Rotation paths and how fast each direction turns (degrees a step)
Each turn is a multiple of 5 degrees from 10 to 175, or 0.
Each row of a path follows its step; steps can be skipped.
Rotation 1:
step 0: [-0.50 -0.08  1.82 -1.24  2.62 -0.80 -0.53  1.76 -3.34 -1.40  0.91  1.50
  2.19 -0.28  3.14  0.26 -0.04 -1.12  0.03  0.50 -1.59 -2.16 -0.93 -1.98
  1.58  0.52 -0.29]
step 1: [ 0.21 -1.49 -1.45 -1.70  1.52  0.38  2.09  0.42 -3.88  0.18 -0.38 -0.37
 -3.00  0.23  2.29 -1.68 -1.49  1.19 -1.09  0.68  0.42  2.44  0.26  0.62
  1.20 -0.48  1.61]
step 2: [-1.16  3.51 -1.40 -0.94  0.69 -2.84 -0.04 -1.53 -1.86 -0.60 -0.75  0.15
 -1.13 -1.91  0.71 -1.14  0.44  1.45  2.11  2.32  0.69  0.09 -1.29  0.18
 -1.11  2.92 -0.80]
step 3: [-0.92  0.74  1.67 -2.48  0.97  0.41  0.78  1.46 -0.84  0.57 -0.39 -2.03
 -0.51 -0.46 -0.50 -0.45  2.88  0.65  1.51 -0.36 -3.43 -1.03 -0.36  0.96
  2.28  2.35  2.57]
step 4: [ 2.63  0.62 -1.65  0.59 -0.83  1.46  0.96  1.39 -0.56 -2.79  0.99 -0.80
 -0.51 -1.76  1.33  1.30 -0.20  2.29  2.88  0.85  0.12  1.21  1.58  2.84
  0.66 -0.03  1.88]
step 5: [ 0.94  0.87 -3.10 -0.43 -0.38  0.07  1.62 -1.12  1.14  0.54  1.94  1.19
 -1.18  0.63  0.47  1.28  1.92 -0.33  3.84 -0.80 -0.12 -0.87 -2.47 -1.17
  2.08  1.48 -1.86]
step 6: [-0.12 -2.55  1.52 -2.59 -0.77 -1.77  1.22  0.35  1.83  0.95 -0.03 -1.72
 -0.96  1.94 -0.20  0.96 -0.24 -1.84  3.73 -1.16  1.30  0.20  0.98  2.27
 -0.15  0.91  1.48]
step 7: [ 3.98 -0.87  1.58  2.19 -1.40  2.02 -1.08 -1.52 -0.31  0.01 -1.29  0.56
 -0.93 -1.15 -0.54  0.32 -1.60 -0.56  3.31  0.16  0.93 -2.21 -0.34 -0.21
 -1.57  1.42  0.97]
step 8: [ 1.47  1.06 -1.10  1.69  0.41  1.30  1.86  2.08  2.39  2.17  1.81 -0.08
 -1.01  2.93 -0.48 -2.66  0.26 -1.81  0.02 -0.37  0.62 -2.77 -1.50  0.30
 -0.97  0.13  0.78]
step 9: [ 0.34  0.20  2.31  0.46 -0.28 -2.69  1.62  2.56  1.13 -0.18 -0.07 -0.04
  0.61  1.13  0.78  3.06 -2.98  1.03  0.52 -0.62  0.88 -1.71 -1.85  0.02
 -2.48 -2.04  0.46]
step 10: [ 1.61  0.19  0.90  3.17  2.38  0.18 -0.31 -0.13 -0.80  2.75 -2.31  0.04
  0.21 -0.06  1.39  0.39 -1.37 -0.69 -0.03 -3.03  1.48  0.99 -1.55 -2.68
  1.48 -0.15  1.24]
[-0.16 -0.36 -0.08  1.17 -0.30 -0.35  0.50  1.49  0.36 -0.34  0.96  0.70
  0.47 -0.07  0.32 -0.38 -0.40  1.03  0.40 -0.05 -0.86 -0.40  0.22 -0.07
  1.17 -0.84 -0.53] -> 80
[-0.14 -0.14  0.15 -0.15 -0.59  0.51 -0.13 -1.20 -0.18  1.06  0.71 -0.37
  1.04  0.84  0.38 -0.15  0.53  0.80  1.00  0.50  0.59 -0.67  0.50 -0.35
 -0.22 -1.21  0.52] -> 35
[ 1.14  0.49 -0.16  0.51 -0.64 -0.49 -0.82  0.22 -0.90  0.01 -0.66 -0.03
  0.22 -0.71 -0.75  0.74 -0.50  1.12  0.33  0.58  1.38  0.04  0.05 -0.03
  0.11  0.10 -1.01] -> 140
[-0.38  0.40  0.34  0.13 -0.20 -0.44 -0.22 -0.81  0.43 -1.47  0.24  0.95
  0.58 -0.82  1.03  0.79 -0.62 -0.09  0.57  0.70 -0.47 -0.48 -0.14 -0.01
 -1.41  0.09  0.04] -> 155
[ 0.96 -0.80  0.08 -0.56 -0.57  0.42  1.11 -0.12  0.92 -0.46  0.58  0.58
  0.34 -0.58 -1.40  0.02  0.71 -0.52  0.88 -0.53  0.31  0.24  0.81 -0.27
 -0.39  0.35 -0.52] -> 35
[-0.85  0.78 -0.51 -1.01 -0.25 -1.00  0.06  0.50  0.95  0.00 -0.06  0.68
  0.46  0.90 -0.57  0.13  0.53 -0.15 -0.40  0.79  0.77 -1.29 -0.27 -0.16
  0.61  0.73 -0.11] -> 120
[-0.92  0.23  0.36 -0.10  0.88 -0.04  0.69  0.05 -1.19  0.28  0.08  0.98
  0.58 -0.94 -0.03 -0.22  0.23  0.15 -1.35 -0.68  0.79 -0.30  1.06 -0.54
 -0.48 -0.47 -0.24] -> 25
